Each row is where one point has got to under a steady rotation. How many steps took it there?
The counts run from 0 to 345.
[127  81  80 106 149 124 142 123 128 149 129 127 161 167 162 161 171 149
 117 119 111 112 151 126 128 190 119 109 130 153  59 170  66 120 128 171
  90  95 163 131 135 110 125 147 135  79 110] => 73
[193 126  74 164 182  92 142  95 137 126 113 124 164 163 149 134 142  78
 106 120  98 165 144 142 160 124 179 104 147 148 109  97 128 116 118 104
 105 148 126 152 151 174 153  95 148 155 107] => 21
[122 157 119 160  92 121 112  93 141 113 126 119 142 111 141 139 163 161
 142 143 189 162 148 180 144 127 120 153 146  85 154 120 106 147 115 162
 129 115 177 107 181 119 115 150 203  83 114] => 157
[147 159  73 120 122 128 112 121 120  95  92 124 214 129 162 131 140 153
 120 120 161  95 133 135 136 124 144 101 153  96 134 168 149 159 126 133
 133  90 136 133 128 142 143 189 156  85 122] => 33
[137 135 112  65 145 162 114 139 106  97 125  86  78 103 109 116 175 128
 143 110 149 156 140 147 146 162 129 143 137 144 123 154 151 121 127 160
 105 156 131  88 144 130  88 196 150 146 113] => 5
[147 132 120 129 108 153 134 190  79  88  94 140 126 100 133 100 139 139
 113 143 112  90 129  76 121 155 129 173 167 107 145 155 174 117 155 138
 149 149 150 115 130 184 134 129 143 134 118] => 247
[165 130 110 123 125 116 135 135  82 139  70 141 136 113 153 150 142 122
  89  88  68  84  72 125 133 144 102 132 156 131 125 152 125 114 146 144
 139 130 124 205 139 194 112 145 136 121 127] => 186
[145  89  99 105 144 109 115 161 163 153 155 147 143 152 126 129 156 118
 101 172 152 112 118 126 126 171 194 102  88 147  87 112 122  71 118 126
 140 153 108 178  99 156  92 106 133 102 100] => 174
[102 126 142 113  78 172 128 139  98 108  99 128 176  71 169  72 107 142
 106 139 120 129 119  82 100 114 148 113 168 101 133 133 162 115  97 146
 173  96  80 121  89 137 125 180 119 167 129] => 38
[139 150 112 101  63 146 169 115 134 107  83 115 132  94 125  73 123 154
 134  99 147 120 122 143  86 138 122 155 130 139 155 112 158 143 141 158
 115  90 130 121 113  81 108 211 144 168 157] => 98
[117 104 170  92 155 147  97 126 143  79 146 108  78 106 128 135 157 158
 172 104 152 140 151 110 117 118 110 173 153 205 101 141 146 123 137 131
 150 157 137  66 117  99 107 131 120 123 162] => 7
[125  98 161 151 140 172 100 120 101  92 122 128  96  96 154 109 162 116
 177 136 134 148 146 111 146 101 155 170 166 178 113 110 116  98 121 146
 159 155 137 110 165 114 150  67 134 137 159] => 256
[128 129  97 147 129 106 110 107 106 139 121 114  99 159 131 148 141 121
 185 104 127  81 142 186 151 116  94 133 111 161 128 142  87 112 135 156
 104  91 143 148 180  75 152 127 110  84 132] => 197
[123 142  74 117 140 143 196 162 115 133 107 104  92  91 131 141 136 140
  88 112 115 128 110 103 121 164 104 201 134 134 138 176 120 124 153 159
  84 137 132 151 109 162 114 165 166 144 142] => 311
[113 112 105 168 170 119 143 118 102 115 145 138 125 134 170 105 170 119
 140 105 149 122 167  99 152 128 173 176 110 175 141 108 149  84 103 152
  73 129 135 131 176 176 117  88 140  78 127] => 259
[113 144 110  96 124 122  99 123 137 156 139  76  86 174  81 140 162  95
 139 134 139 139 147 147 119  99 156 137  98 157 114 120 135  75 103 138
 131 142  96  92  92 136  73 157 147 153 108] => 109
[ 99 121 143 171 139 116 142 147 121 171 176 143 127 104 115 132  95 161
 127 122 162 115 119 108 129 126  76 187 104  96 178  89 169 134 110  92
 110 126 147 137 126 162 117  91 129  95 126] => 55
[165 165 114 115 122 119 124 157 147  52  63 108 133 144 135  71 131 108
  86 139 135 101 117 142 149 130 183 133 139 163 110 145 153 126 165 136
 139 138 122 155 159 133 131 155 139 152 131] => 339
[166 117  80 178  89  94 164 127 111 155 128 112 123 140 148 153 121 127
 119 154 127 170 149 100  93 118 156 133 137 110 125 120  57 126 121 158
 156 124 146 153 136 133 143 128 174 130 111] => 165
[ 99 135 145 119 146 126 124  89 139 146 164 115  94 174 121 164 168  94
 156 139 122 137 141 144 169 120  99 120 150 160  87 147  98 139 114 132
  68 139 167 119 148  76 126  47 145 105 139] => 321
[127 127 103  95 132 118 122 137 121 143 127 107 106 119  87 164 132 157
 147 141 188 111 132 189 161 131  84 145  70 101 156 118 131 111 133 134
 112 101 144 146 152 117 109 179 151  98  97] => 302
[155 136 121 129 135 137 104 117 118  75 107  68 113 128  87 126 121 106
 118 124 120 175 118 120 135 123 126  71 137 128  72 152 146 137  87 102
 124 144  97 122 205 123  97 167 106 125 118] => 129
[144 118 117 105 142 143 151  88  99 168 120 150 144 108 118 163 139 143
 137  98 143 142 144 129 143 135 103 123 120 132 151 124 225 130  91  99
  83 112 138 108  80 157  95 143 165 159 113] => 118
[129 141 123 107 148 157 165 129  72  91 129 102 108  60 145 107 169 142
 131  76 111 156 122  91 130  97 126 179 170 109 165 151 139 111 108 148
 117 163 110 123 133 174 109 148 143 143 136] => 251
[119 162 137 103 155 147 115 169 112  76 143  93  64 119  88 117 153 111
 121 141 142 130 132 114 122 116 107 180 126 113 138 185 142 136 173 114
 116 194 148 113 131 121 110 118 139 116 166] => 3
[151 152  95 117 166 131 165 118  91  98  90  90 140  99 129 145  91 133
  85 100  99 159 112 106 164 123 148 121 143 144 122 169 158 137 105 107
  86 140 126 177 157 174 132 147 140 145 143] => 126
[141 106 102 128 112 141 128 170 116 158 114 135  84  97 117 186 101 151
 144 155 128 113 127 107 104 156  67 187 127 106 110 175  97 157 170 136
 146 126 162 112 113 102 164 117 168 119 156] => 309
[189 177 130 116 140 117 131 119 123 105 115  91 137 149 112 104 103  76
 111  95 120 127 116 171 137 124 102  61 147  86 118 120 146 178 125 100
 117 143 135 134 138 111 122 179 132 169 116] => 334
[ 80 135 133 115  94 156  96  95 124 125 127 101 185 147 145 141 171 153
 110 141 146 132 107 145 121 130 124  89 144 108 110 160 114 119  94 161
 123  89 129 131 128 126  89 170 134  88 118] => 282
[131 140 122  65 159 105 172 152 121  88 130 127 164 135 104 106 127 143
 128 158 154  67 139 118 157 113 158 129 109 123 154 153 202 101 140 117
  93 146 160 154 120 146 143 125 130  70 104] => 239
[143  68 100 148 150 133 138  97 116 141 161 148 152  98 160 105 137 131
 158  73 175 151 168 130 130 147 148 138 105 141 156  66 168 104  76 127
  70  90 128 101 123 130 111 138 121 142 135] => 263
[182 127 125 140 120 141 124 145 102 137  60 165 125 107 104 147  86 129
  91 150  96 132 116  79 150 157 143 114 127 154  84 128 199 122 128  82
 116 136 126 134 153 191 120 122 166 183 118] => 122
[152 130 154 156 122 136  79 129  94  95 150  90  65 105 104 111 156 109
 149  96 109 167 137 101  96 102 109 151 176 140 134 132 104 112 112 135
 152 168 113  87 156 160  90 136 104 126 130] => 253
[102 137 147 109 159 159 104 115 125  89 116 117 126  93 151  89 169 122
 126 124 149 144 121 185 150 131 148 108 123  89 159  71 141 110 105 137
 144 148 107 106 139 170 123 173 152 168 100] => 150
[138  73 131 154 125 152 145 155  99 168 115 153 114  45 115 109  98 154
 126 148 159 170 114 114 128 162  95 134  93  98 155  82 161 108 118 119
 126 114 110 130 109 147 118 158 143 179 119] => 58
[182 109 117 107 114 114 108 169  99  94 102 122 128 116 104 125 134 143
 111 144  94  67 140  93  99 153 128 156 165 117 137 148 153 121 144 130
 169 149 129 106 150 197 129 170 160 112  89] => 246
[ 73 132 121 152 133 109 127 141 137 159 154 116 121 159 132  99 114 130
 185  78 149  86 142 140 101 128  82 162  83 151 160 124 131 127 140 112
  84  93 133 101 135  62 116 128  86  96 158] => 200
[133 165  79 117  89 107 162 121 121 155 112  78  83 145 129 148 148  87
 153 110 103 140 152 143 123  81 167 146 128 131 143 170  92 114 127 184
 129 130 127 124 100 125 128 153 183 159 132] => 105
[145 130 143 142 131 116  88 132 135 113 110 117  85 151 121 132 132 134
 156  91 102 109 100 149 120 100  88 128 130 180 104 134  78  94 133 129
 164 135  96 161 191 108 109 139  87 110 128] => 193
[138  87 158 137 137 108 120 127 150 153 134 142 138 169 169 133 120 121
 134  97  53 103 121 134  73 144  64  96 154 139  94 103  67 141 132 123
 161 131 138 127  89 121 140 100 100 143 121] => 80
[152 129 142  74 133 118 142 143 147 102 122  97 126 182  81  98 102 100
 123 168 117 107 140 139 126 119 170  63 106 145 107 103 140  91  91 108
 143 160 121 144 154 141 112 155 103 162  68] => 234
